[[137 133 127 117]
 [131 117 106 119]
 [134 138 135 109]] => 119

[[124 121 113 130 129 146 119]
 [152 145 146 137 138 113 139]
 [121 123 110 126 151 108 147]] => 139

[[139 121 131 118 121 129 133]
 [130 126 126 117 120 138 137]
 [121 109 152 128 109 113 119]] => 137

[[117 139 121 102 137]
 [116 140 137 113 119]
 [141 101 129 148 132]] => 119

[[127 153 132 125 115]
 [127 153 130 125 115]
 [126 153 134 125 115]] => 115

[[130 121 116 127 123  98 125]
 [111 107 119 136 120 125 135]
 [112 120 116 112 120 131 155]] => 135

[[114 100 133 103]
 [148 123 108 115]
 [140 137 115 120]] => 115

[[119 138 120 137 137 137 118]
 [110 148 111 147 145 145 110]
 [149 104 148 105 107 107 150]] => 110
---
115	128	128	117	118
155	126	117	129	132
139	129	124	134	132
value 117

103	155	104	117	144	111	147 value 111

138	133	125	154	128	121 value 128

149	106	145	103	143	113 value 143

145	145	134	149	135 value 149

149	143	151	148	115	147	151 value 147
---
141,129,148,112,121,119
129,132,150,123,123,126
==> 141, 126

149,151,138,118,103,107,137 ==> 149, 137

130,127,131,133,153,133 ==> 130, 133

114,132,102,124 ==> 114, 124

132,149,101,121,139,140,98 ==> 132, 98

146,106,148,147,150,109,108
120,137,120,118,119,136,137
==> 146, 137

122,148,141,147
144,122,114,150
==> 122, 150
---
[[122 135 107 115 125 123 120]
 [106 121 117 114 128 138 132]
 [115 136 154 131 122 139 132]] value 122

[[101 123 146 108 153 123]
 [143 145 122 131 131 148]
 [115 158 101 115 145 122]] value 115

[[147 130 151 126 130 150 130]
 [134 134 137 122 134 136 133]
 [111 117 103 141 116 106 118]] value 116

[[109 132 105 127 103 120]
 [135 121 124 123 130 138]
 [133 114 122 124 130 137]] value 124

[[151 111 126 148 139 143]
 [107 133 132 136 147 133]
 [124 132 123 142 124 125]] value 142

[[119 125 110 122]
 [157 124 138 117]
 [156 127 135 122]] value 127
---
[152 109 133 108 124] yields 124

[[125 106 104 120 138]
 [128 152 157 140 116]
 [106 100 111 132 140]] yields 125

[147 151 131 155 128] yields 147

[[144 146 149 112 108]
 [128 124 132 151 118]
 [129 127 147 102 116]] yields 128

[152 118 134 126 135] yields 134

[117 102 144 137 109] yields 117

[107 151 139 130 131 127 126] yields 130

[101 128 126 130 138 117 130] yields 128

[138 156 118 101 100] yields 118
---
[[129 132 128 132 130 124 130 130 126 128 127]
 [128 128 124 132 131 121 132 125 131 127 127]
 [121 120 128 132 119 133 112 127 120 124 129]
 [147 141 138 103 135 139 151 135 130 134 121]
 [140 130 116 135 123 139 127 130 134 130 122]
 [125 132 123 124 117 122 118 118 135 134 123]
 [133 145 136 125 131 134 134 132 129 133 120]] result: 129

[[152 103 154 154 102 102 102 155 155 104 155 102 153 155 154 102]
 [100 156 100 100 156 156 156  99  99 156  99 156 100  99 100 156]
 [100 155 100 101 155 155 155 100 100 155 100 155 101 100 100 155]
 [102 154 101 101 154 155 155 101 101 154 100 155 102 101 101 155]
 [156 101 156 156 101 100 100 156 156 101 156 100 156 156 156 100]
 [154 102 155 155 102 101 102 155 155 102 155 101 154 155 155 102]
 [156 100 156 156 100 100 100 157 157 100 157 100 156 157 157 100]] result: 152

[[129 109 119 122 136 138 113]
 [111 146 124 120 131 121 120]
 [130 111 124 142 144 127 123]
 [133 125 121 131 155 128 123]
 [137 114 128 146 141 123 135]
 [116 127 119 106 127 126 116]
 [130 149 131 136 141 122 137]
 [118 112 129 131 112 134 116]] result: 129

[[124 122 135 126 146 130 131 127 118 128 121]
 [122 109 135 126 139 131 132 129 121 128 121]
 [124 115 135 126 144 130 132 127 118 128 121]
 [124 115 135 126 136 130 132 127 118 129 121]
 [124 115 128 126 139 130 132 127 118 128 121]
 [124 115 135 136 139 137 132 124 118 128 121]
 [131 115 135 126 139 130 132 123 118 128 118]
 [116 115 135 128 133 130 122 127 118 128 127]
 [124 115 135 126 131 130 132 127 128 128 107]
 [124 115 135 126 139 130 123 127 120 128 127]
 [124 115 142 122 143 130 132 127 118 128 128]] result: 124

[[136 129 134 108 141 116 111 109 127 116 115 140 137]
 [136 129 134 107 141 116 111 109 127 115 114 141 137]
 [125 132 127 153 119 144 149 151 134 145 146 120 123]
 [125 132 127 153 119 144 149 152 134 145 146 120 123]
 [125 132 127 153 119 144 149 152 134 145 146 120 123]
 [136 129 134 107 141 116 111 109 127 116 115 141 137]
 [136 129 134 107 141 116 111 109 127 115 114 141 137]
 [125 131 127 152 119 144 149 151 134 144 145 120 123]
 [136 129 134 107 141 116 111 109 127 115 114 141 138]
 [125 132 127 153 119 144 149 152 134 145 146 120 123]
 [136 129 134 107 141 116 111 109 126 116 115 140 137]] result: 136
---
[[112 119 130 104 118 122]
 [ 99 126 125 117 139 134]
 [120 129 128 143 126 127]] gives 128

[[133 113 132 149]
 [133 137 135 141]
 [150 130 127 123]] gives 127

[[103 132 132 141]
 [106 133 133 140]
 [120 130 130 152]] gives 130

[[128 127 141 121 123 142 104]
 [127 128 127 141 121 123 142]
 [141 121 123 142 104 136 127]] gives 123

[[129 150 128 134 130 132]
 [136 140 129 136 130 133]
 [132 145 129 136 130 133]] gives 129

[[133 154 121 112 126 117 122]
 [126 146 143 128 133 116 141]
 [120 123 117 142 134 115 127]] gives 117

[[144 103 125 156 129]
 [122 149 130 131 133]
 [117  99 135 112 129]] gives 135

[[143 114 112 132 124 154]
 [140 109 129 127 129 145]
 [146 118 126 135 131 144]] gives 126

[[142 122 112 103 121 125 127]
 [104 135 144 122 121 128 135]
 [114 128 125 128 128 111 123]] gives 125

[[110 142 111 108 112]
 [155 106 154 154 153]
 [149 108 150 152 150]] gives 150
---
[[147 153 107 108]
 [149 156 105 105]
 [112 106 146 146]] gives 106

[128 124 153 112] gives 124

[[158 104 146 152]
 [103 145 109 109]] gives 145

[115 137 151 126] gives 137

[131 132 152 135] gives 132

[105 133 123 143] gives 133
---
[109 100 146 109 107 147 143]: 109

[[116 150 119 132 130 144 111]
 [128 137 123 133 130 141 113]
 [147 152 123 123 127 126 138]]: 132

[150 118 131 147 128]: 147

[138 132 108 102 128 112 123]: 102

[[155 105 101 146 144]
 [152 102  99 150 146]
 [153 108  99 152 147]]: 146

[[142 142 111 122 115 142 117]
 [130 144 124 125 100 129 125]]: 122

[111 145 143 123 140 150]: 123

[[133 148 152 108 115 141 109]
 [125 130 117 113 150 103 107]
 [108 133 143 125 111 145 117]]: 108

[[111 105 151 109 105]
 [147 158 102 153 153]
 [150 156 104 150 154]]: 109

[121 122 123 151 150]: 151
---
[[108  99 148 109 107 145 141]
 [108 106 147 105 106 139 144]] → 105

[147 154 103 150 153] → 147

[102 146 129 124 152] → 124

[151 143 100 120 158] → 120

[137  99 148 109 110] → 109

[109 151 138 141] → 138

[114 157 143 140] → 140

[157 149 138 148 131] → 138

[116 124 112 107 140 136 105] → 107
---
[[137 130 139 132 106]
 [138 134 144 131 106]] Answer: 131

[[105 154 128 128]
 [142 106 124 147]] Answer: 124

[[149 107 145 128 126 148 134]
 [130 131 127 120 121 129 118]] Answer: 129

[[135 135 120 150]
 [133 137 121 149]] Answer: 121

[[106 127 108 150 141 113 121]
 [151 141 118 104 107 146 105]] Answer: 146

[[130 118 150 121 132]
 [143 102 150 122 118]] Answer: 122
---
Input:
[[107 102 101 148]
 [126 128 127 131]
 [126 129 125 130]]
Output: 125

Input: [129 102 115 110 120 121 116]
Output: 121

Input:
[[131 129 129 129 106 128]
 [130 130 128 127 114 128]]
Output: 114

Input: [106 142 155 119 132]
Output: 119

Input:
[[146 117 126 142 118]
 [105  98 113 129 155]]
Output: 129

Input:
[[127 134 135 157 106 102]
 [102 138 135 127 116 117]
 [141 141 147 141 156 114]]
Output: 156
